[148 153 137  78 174 153 140  96 132 107 141]  (30)
[130 134 145 119 165 112  97 114  89  90 183]  (72)
[ 95 134 115 181 109  78 117 145 118 148 125]  (123)
[156 148 146 115 134 178 126 113 111  63 140]  (128)
[148 169 134  77 126 101  99 151 126 165 159]  (153)
[148 153 137  78 174 168 140  96 157 198 105]  (29)
[137 134 116 132  76 147 149 152 162 158  78]  (35)
rest: [134 116]
[132  76 147 149 152 162 158  78]
again (30): 
[153]
find: [130 134 145 119 165 112]
(72)
find: [134  77 126]
(153)
back: [111 113 126 178 134]
(128)

[131 155 146 144 155 162 113 128 124 116 107 122 128 137 162 145 109 184
 172 145 147 136  84 156  96 195 122 130 147] -> (171)
[132 153 149 153 153 160 114 132 123 117 104 123 126 133 163 142 105 174
 173 144 144 134  86 146 101 183 117 128 138] -> (160)
[131 151 147 140 149 152 131 126 121 117 120 123 128 134 162 141 113 159
 169 136 133 129 103 150 109 170 123 118 134] -> (172)
[130 120 152 124 120 120 158 134 124 127 163 124 130 132 131 134 129  82
 127 100  85 118 151 143 152  89 122 115 109] -> (98)
[133 142 147 142 143 152 131 126 124 114 119 123 130 131 159 139 111 155
 159 132 128 131 106 151 115 162 119 119 134] -> (159)
[126 109 152 118 114 109 167 136 126 133 176 128 129 123 116 131 127  62
 124  87  71 114 157 140 167  63 115 115 105] -> (142)
[130 138 145 136 141 143 137 132 123 127 124 125 132 131 149 139 111 134
 151 123 118 129 114 147 126 143 117 134 127] -> (45)
[135 160 144 156 159 168 116 129 124 114 109 119 126 132 174 145 109 185
 179 149 154 138  83 163  94 203 126 140 142] -> (11)
find: [118 151 143 152  89 122 115 109]
(98)
find: [168 116 129 124 114 109 119 126 132]
(11)

[111 152 107 173] = (103)
[203 120 160 120] = (42)
[118  48 119 214] = (23)
[148 177 129 117] = (2)
[189 112 120 214] = (134)
[118 107 152 214] = (50)
[158 113 138 132] = (77)
rest: [148 177]
[129 117]
find: [152 107]
(103)

[126 161 119  95 103 144  86] -> (70)
[115 101 189  98 102 151 162] -> (88)
[101  86  98 140  98 119  98] -> (107)
[160 133 101 149 121 110 131] -> (102)
[133 140 112  85 146 144  50] -> (162)
[127 178  93 115 102 126  95] -> (109)
[ 74  86 138 126 127 107 123] -> (32)
[124 120 115 115 138 124 110] -> (125)
again (107): 
[98]
find: [178  93 115 102 126  95]
(109)
rest: [160 133 101 149 121]
[110 131]
find: [115 101 189  98 102 151 162]
(88)

[158 169 175 162 175] = (7)
[ 77 210 189 132 109] = (61)
[210 132 210 132 110] = (76)
back: [189 210  77]
(61)
again (7): 
[175]
rest: [ 77 210 189 132]
[109]
back: [132 210 132 210]
(76)
find: [210 132 210 132 110]
(76)

[120 109 155  97  74 113 106 101  74 153  91 132] : (144)
[176 144  95  88  91 106  75 115 193 116 104 117] : (119)
[148 173 134  83  85 100 146 215  94  96 134 181] : (46)
[ 77  82 111  88  91 106  74 113 101  74 132 153] : (22)
[102 128 124 176 149 105  74  68 117  60 113 117] : (86)
[102 127 199  60  46 148 103 109 146 139 173  77] : (127)
rest: [106  74]
[113 101  74 132 153]
rest: [ 88  91 106  74]
[113 101  74 132 153]
find: [ 77  82 111  88  91 106  74 113 101  74 132 153]
(22)
rest: [102 127]
[199  60  46 148 103 109 146 139 173  77]
back: [132  91 153  74 101 106 113  74]
(144)
rest: [146 139]
[173  77]
find: [148 173 134  83  85 100 146 215  94  96 134]
(46)

[135 121 169 122 147 114 168 119 132 102 131 158 126 126 185 117 144 119
 101 122 143 133 117  94  92 121] = (118)
[ 88 142 125 167  46 162 140  95 141  95 117 176 114 113 137 156 169 101
  97 118 149 114 143 111 114 166] = (89)
[ 95 142  88 125 140 167  46 162  82 170 173 129 130 158 136 174  83 113
 185 145  95 122  88 140 156 109] = (121)
[147 121 119 120 169  56 143  75 166 129 148 120  90  99 112  83 135 131
  51 159  93 118 111 139 166 102] = (108)
find: [147 121 119 120 169  56 143  75 166 129 148 120  90  99 112  83 135 131
  51 159  93 118 111 139 166 102]
(108)
back: [117 133 143]
(118)
back: [162  46 167 140 125  88 142  95]
(121)
find: [101  97 118 149 114 143 111 114 166]
(89)

[104 134 195  92  98 136 139 130 117 118 137 113 124 154 136 158 135 137
 113  74] -> (93)
[129  90  99 195 168 126 111 110 140 118 138 104 124  98 120 125 130 126
 123 169] -> (34)
[ 97 122 195  99 126 168 111 126 111 117 139 105 124 148 133 162 142 135
 113  76] -> (113)
find: [ 99 195 168 126 111]
(34)
rest: [118 137]
[113 124 154 136 158 135 137 113  74]

[103 165 145 152 149 138 102 143 157 109 142 115] -> (97)
[106 103 164 145 152 149 113 163 161 128 112  70] -> (78)
[131  92 145 138  92 105 128 191 109 107 108 163] -> (55)
[150 153  91  91 103 138 102 143  95  91 143 187] -> (62)
back: [149 152 145 164 103]
(78)
find: [103 165 145 152 149 138 102 143 157 109 142 115]
(97)
back: [164 103 106]
(78)
back: [145 164 103]
(78)
rest: [ 95  91 143]
[187]
find: [153  91  91 103 138 102 143  95  91 143 187]
(62)
again (55): 
[92]

[ 82 122 120 124 170 137  75 127 149 147 142 140 109 141 102 117 117 165
 111 139 106 153 116 108 137 145 146  99 142 100 120 131 149 121 122 146
  90 159 127 126 117 124  92 146 162  92 139 128 108  98 116 122 124 120
 131] : (26)
[ 82 122 120 124 170 137  75 127 149 147 142 141 109 141 102 117 117 165
 111 139 106 153 116 108 137 145 146  99 142 100 120 131 149 121 122 146
  90 159 127 126 117 124  92 146 162  92 139 128 134  98 116 122 124 120
 131] : (124)
[ 82 122 120 124 170 137  75 127 149 147 142 141 109 141 102 117 117 165
 111 139 106 153 116 108 137 145 146  99 142 100 120 131 149 121 122 143
  90 159 127 126 117 124  92 146 162  92 139 128 108  96 116 122 124 120
 132] : (17)
[ 76 164 123 124 143 127 109 126 142 142 135 153 117 124 126 125 126 130
 133 118 128 186 144  99 128 143 135  61 138 129 130 126 129 155 125 144
 126 169 119 124 148  90 108 148 162  92 128  98 139 134 113 113 131 141
 153] : (57)
find: [162  92 139 128 134  98]
(124)
rest: [124 126 125 126 130]
[133 118 128 186 144  99 128 143 135  61 138 129 130 126 129 155 125 144
 126 169 119 124 148  90 108 148 162  92 128  98 139 134 113 113 131 141
 153]

[137 155 108 120 155 132 136 113 142 143 145 111 135 134 113 128 116 110
 148 127 140 140 140 144 134 161 112 104] : (147)
[134 163  93  89 149 124 129  79 139 148 154  83 112 127 103 117  77  98
 136 131 138 163 110 164 139 147  89 163] : (157)
[110  69 165 130  68 122 114 150  89  98  89 156 100 119 165 115 142 167
  78 126  93 107  93  98 100  54 156 174] : (167)
[100 106 103 146 123 107  99 138 112 106 110 129 122  94 132 131 135 109
 131 125 107  93 171 104 115 125  99 102] : (161)
[124  99 146 130  98 129 126 136 112 114 108 137 119 129 144 124 135 148
 104 127 115 118 111 112 119  94 141 126] : (131)
[145 148 122  98 135 136 144 122 123 153 126 134 123 143 105  96 119 121
 121  90 121 134  89 145 110 144 141 127] : (133)
[127 126  96  86 114 127 124 104  96 142 113 113  85 121 132  88  93 117
 101 101  93 136  99 149  95 114  99 106] : (141)
[ 96 155 131 131 166 124 128  79 139 101 163 124 144  96  86 140 129  92
 162 150 153 127 143 114 132 160 131 129] : (178)
find: [137 155 108 120 155 132 136 113 142 143 145 111 135 134 113 128 116 110
 148 127 140 140 140 144 134 161 112 104]
(147)
rest: [126 136]
[112 114 108 137 119 129 144 124 135 148 104 127 115 118 111 112 119  94
 141 126]
rest: [124 129  79 139]
[148 154  83 112 127 103 117  77  98 136 131 138 163 110 164 139 147  89
 163]

[161  80  56 101 122 160 151 144] = (143)
[148 189 158  51 145  79 144 129] = (163)
[ 67 139 102  97 130 140  73 124] = (168)
[160 159 109 113 116 109 145 129] = (28)
[191  98  42  89 141 164 180 154] = (145)
[183  73  81 126 116 149 144 129] = (21)
[102 146 131  88 141 129  50  59] = (60)
back: [158 189 148]
(163)
back: [129 145 109 116]
(28)
rest: [109 113 116 109]
[145 129]
find: [102 146 131  88 141 129  50  59]
(60)
rest: [ 89 141]
[164 180 154]
rest: [ 51 145  79 144]
[129]
again (28): 
[109]

[ 77 108 110  66 107  82 146] = (71)
[177 177 107 177 159  78 177] = (13)
[101  63 149  98 114 141 112] = (39)
[145 149 111 112 156 127  99] = (65)
again (13): 
[177]
find: [101  63 149  98 114 141 112]
(39)

[106 151 109  93 176 126  99 111 122 110 101 151] -> (4)
[ 96  93 176 109 151 152  85 129 120 141 136 152] -> (48)
[106 151 110  93 176 126  99 111 122 110 101 106] -> (16)
back: [141 120 129  85 152 151]
(48)
again (48): 
[152]
back: [176  93 109 151]
(4)

[121 141 122 140] = (84)
[123 141 122 136] = (96)
[128 153 190 160] = (8)
[122 142 160 154] = (37)
[122 141 122 136] = (126)
find: [123 141 122 136]
(96)
back: [140 122]
(84)
rest: [128 153]
[190 160]
rest: [121 141]
[122 140]
rest: [122 141 122]
[136]
rest: [122 141]
[122 136]
rest: [142 160]
[154]

[120 125 134 135 145 108 135 104 140] : (111)
[125 122 120 125 134 128 145 109 135] : (56)
[117 100  90 152 138 129 100 182  88] : (36)
[125 154 159 129 113 138  87 156 127] : (139)
[115 136 133 120 129 138 140 102 149] : (24)
[118 100  90 152 152 152 198  59 152] : (18)
again (18): 
[152]
find: [120 125 134 128 145 109 135]
(56)
rest: [118 100  90 152]
[152 152 198  59 152]
back: [ 90 100 117]
(36)
again (111): 
[135]
find: [115 136 133 120 129 138 140 102 149]
(24)
find: [125 134 128]
(56)

[174  86 105  75  62 119 137 201  95 134 133 157  52 116 158 100  96 107] -> (175)
[127  94 174 121 131 139 106 126 184 130 144 160 127 148 127 175 150 115] -> (195)
[132 199 179  58 142 147 117  99 178 155  98 135  81 114 135 143 135 163] -> (74)
[133 199 181  58 142 147 117 100 178 156  98 136  81 115 135 144 134 162] -> (154)
[146 129 168  92 109 165 138 101 142 133 145 157  84  98  82 108  90 116] -> (209)
[ 99 178 155  98 135  81 114 134 116 128  97 112  79 182 134 141  94  96] -> (116)
[ 91 129 108 133 136  80 108 102 141 142 102 152 171 134 112 135 117 112] -> (181)
[108 136  88 148 160 118 136 150  82 101 122 129 136 146 123 151 100 119] -> (122)
[157  56 174 122 122 126 136 171 175 111 200 159 101 113 129 117 134  95] -> (64)
[132 199 180  58 142 147 116  99 177 156  98 136  80 114 135 144 135 162] -> (165)
[101 154  98  94 144 130  90 114 128 142 115 160 137 197  97 181 112  72] -> (166)
[179 161  62 160 141 116 157 123 139 169 167 115 157  94 123  78 106 122] -> (73)
find: [ 99 178 155  98 135  81 114 135]
(74)
rest: [174 121]
[131 139 106 126 184 130 144 160 127 148 127 175 150 115]
rest: [130  90 114]
[128 142 115 160 137 197  97 181 112  72]

[141  97 113 103 138 109 160 117 167 108  61 132 143 146 114 141 153  83
 135 141 149 168 100 152 129 140 138 120  94 135  72 141] : (14)
[ 77 161 141 153 163 110 113 139  90 149 191 183 113 109 144 115 183 176
 119 115 108 183 156 108 128 115 118 136 164 119 183 110] : (67)
[ 69 163 142 111 160 109 138 140 111 155 187 111 111 112 145 117  89 176
 114 103  99  91 151 121 125 113 125 137 163 107 180 112] : (52)
[101  91 151 119 105  99  95 128 151  66  82 135 146  83 153 108 120 129
 148 167 198 155 100  91 143 164 115 102 120 203  59  80] : (58)
find: [ 69 163 142 111 160 109 138 140 111 155 187 111 111 112 145 117  89 176
 114 103  99  91 151 121 125 113 125 137 163 107 180 112]
(52)
back: [151  91  99]
(52)
find: [141  97 113 103 138 109 160 117 167 108  61 132 143 146 114 141 153  83
 135 141 149 168 100 152 129 140 138 120  94 135  72 141]
(14)
find: [101  91 151 119 105  99  95 128 151  66  82 135 146  83 153 108 120 129
 148 167 198 155 100  91 143 164 115 102 120 203  59  80]
(58)

[ 83 152 127  75  83 154 202 101 193 101 152 123 175 108 157 127 187 146
  81  62 119 152 151 163  94 111 129  93  84 151  76 137 190 117 116 103
 117 166 110  82  79 117  87 172  96 122  99 116 148 125 143 136 156 110
 178 136]  (6)
[100 136 166  82 108 121 145 129 145 124 139 115 164 130  89 150 144 124
 123 176 102 152 163  94 151 193  95 121 124  86  78 126 134 126  95 113
 130 152 111 118 118 131 119 111 129 142 147 110 158 178 136 158 132 125
 185 146]  (15)
[112 100 157  88 112 132 155 118 145 124 138 126 165 133  99 136 143 136
 128 152 109 142 157 106 138 175 107 121 119 105  81 134 140 124 117 103
 122 154 118 110 122 133 121 130 128 136 139 107 157 170 135 148 131 130
 182 143]  (19)
rest: [145 124 139]
[115 164 130  89 150 144 124 123 176 102 152 163  94 151 193  95 121 124
  86  78 126 134 126  95 113 130 152 111 118 118 131 119 111 129 142 147
 110 158 178 136 158 132 125 185 146]
find: [115 164 130  89 150]
(15)
find: [152 163  94 151]
(15)
find: [ 99 136]
(19)
rest: [116 103]
[117 166 110  82  79 117  87 172  96 122  99 116 148 125 143 136 156 110
 178 136]
find: [ 87 172  96 122  99 116 148 125 143 136 156 110]
(6)

[161 149 163 165]  (100)
[150 150 163 110]  (79)
[ 79 120 212 108]  (51)
[125 182  93 156]  (87)
[108  70 116 124]  (156)
[137 183  93 156]  (43)
rest: [137 183  93]
[156]
find: [149 163]
(100)
rest: [150 163]
[110]
again (79): 
[150]
find: [150 150 163 110]
(79)

[201 133 145 139 134]  (90)
[147 113 113 113 104]  (53)
[138 133 144 139 135]  (44)
[151 142 155 151 155]  (135)
find: [151 142 155 151]
(135)
again (53): 
[113]
find: [138 133 144 139 135]
(44)
find: [201 133 145 139 134]
(90)
rest: [133 144 139]
[135]
find: [113 113 113 104]
(53)

[148 124 122 198 133]  (117)
[200  92  93 126 163]  (59)
[148 124 122 198 167]  (31)
[148 124 122 198 136]  (20)
[159  91  93 126 136]  (120)
back: [93 92]
(59)
find: [148 124 122 198 136]
(20)
find: [ 92  93 126 163]
(59)
rest: [159  91]
[ 93 126 136]
rest: [92 93]
[126 163]

[135 131 127 127 119  86 155 206 114 144 135 131 126 127 130 138 127 108
 121 147 154 126 119 124 139 138 127 118 133 125 121 126 122 123 134 134
 133 144 110 121 140 137 122 120 119  86 122 109] : (106)
[119 131 125 117 114 143 155 206 114 144 135 131 126 127 130 138 127 108
 121 147 154 126 119 124 139 138 127 118 128 128 140 120 130 119 131 126
 133 144 120 122 130 139 127 115 121 101 124 121] : (82)
[119 131 125 117 114 143 155 206 114 144 135 131 126 127 130 138 127 108
 121 147 154 126 119 124 139 138 127 118 133 125 121 126 122 123 134 134
 133 144 110 121 140 137 122 120 119  86 122 109] : (101)
find: [119 131 125 117 114 143 155 206 114 144 135 131 126 127 130 138 127 108
 121 147 154 126 119 124 139 138 127 118 133 125 121 126 122 123 134 134
 133 144 110 121 140 137 122 120 119  86 122 109]
(101)
rest: [130 119 131]
[126 133 144 120 122 130 139 127 115 121 101 124 121]
find: [119 131 125 117 114 143 155 206 114 144 135 131 126 127 130 138 127 108
 121 147 154 126 119 124 139 138 127 118 128 128 140 120 130 119 131 126
 133 144 120 122 130 139 127 115 121 101 124 121]
(82)
rest: [128 140]
[120 130 119 131 126 133 144 120 122 130 139 127 115 121 101 124 121]
find: [135 131 127 127 119  86 155 206 114 144 135 131 126 127 130 138 127 108
 121 147 154 126 119 124 139 138 127 118 133 125 121 126 122 123 134 134
 133 144 110 121 140 137 122 120 119  86 122 109]
(106)

[170 116 129 120] : (216)
[132 143  87  68] : (146)
[192  89  80 112] : (202)
[163 107  89 110] : (9)
[140  97 153 131] : (10)
[ 97 139 179 120] : (33)
[ 66 132 179 120] : (192)
[140  97 134 101] : (83)
[ 90 137 153 131] : (198)
[ 90 168 105  82] : (40)
[94 94 83 94] : (183)
[115 116 130 146] : (91)
find: [ 90 137 153 131]
(198)
again (183): 
[94]
find: [115 116 130]
(91)
find: [140  97 153 131]
(10)
find: [ 66 132 179 120]
(192)
find: [105  82]
(40)
rest: [116 130]
[146]

[194 188 157 135 179 189 139 210 179 187 197 173 154 193 136 193 191 137
 175 193 193 138 147 139 134 135 139 191 193 184 176 188 178] = (49)
[125 129 109 109 131 129 109 122 131 129 124 132 110 128 109 128 126 109
 132 128 126 109 109 109 109 109 109 126 126 130 131 128 131] = (110)
[146 167  63  63 179 165  63 109 179 167 138 185  62 158  63 157 155  63
 184 158 153  63  62  63  63  63  63 155 124 116 181 162 180] = (190)
[144 163  71  72 174 162  71 118 174 164 137 178  72 156  72 155 152  72
 178 156 150  71  71  71  71  72  70 152 150 169 175 159 174] = (38)
[152 150 135 130 151 149 132 132 151 150 150 152 133 150 149 149 152 130
 149 150 151 131 132 132 133 131 134 152 151 150 149 152 151] = (219)
[144 166  68  70 178 165  69 118 178 166 137 183  69 157  70 157 153  71
 183 157 151  70  69  69  69  70  68 153 151 172 179 160 178] = (176)
[121 130  95  98 135 129  97 110 135 130 118 137  96 126  98 126 124  98
 137 126 124  98  96  97  98  98  97 124 124 132 136 127 135] = (75)
[107  91 190 197  84  91 197 125  84  91 113  82 190  97 197  97 101 196
  82  97 102 196 194 196 199 197 197 101 102  87  85  96  84] = (207)
[117 131 157 158 116 119 158 130 116 119 129 115 156 122 158 122 124 157
 115 122 124 158 157 158 159 158 159 124 124 117 116 122 116] = (164)
[117 131  81  89 143 128  88  75 143 131 110 150  80 123  89 122 124  88
 147 123 121  88  83  87  92  90  89 124 121 136 146 129 144] = (203)
[121 122 124 126 123 122 126 121 123 122 121 123 125 122 126 122 122 126
 123 122 122 126 125 126 126 126 126 122 122 123 123 122 123] = (200)
[ 77  72 146 163  73  72 160  83  73  72  79  75 148  73 162  73  75 161
  74  73  75 161 154 160 164 163 160  75  75  72  75  74  74] = (68)
back: [117 124 124 159 158 159 158 157]
(164)
find: [117 131 157 158 116 119 158 130 116 119 129 115 156 122 158 122 124 157
 115 122 124 158 157 158 159 158 159 124 124 117 116 122 116]
(164)
find: [117 131  81  89 143 128  88  75 143 131 110 150  80 123  89 122 124  88
 147 123 121  88  83  87  92  90  89 124 121 136 146 129 144]
(203)
find: [ 98 126 124  98]
(75)
rest: [124 117]
[116 122 116]

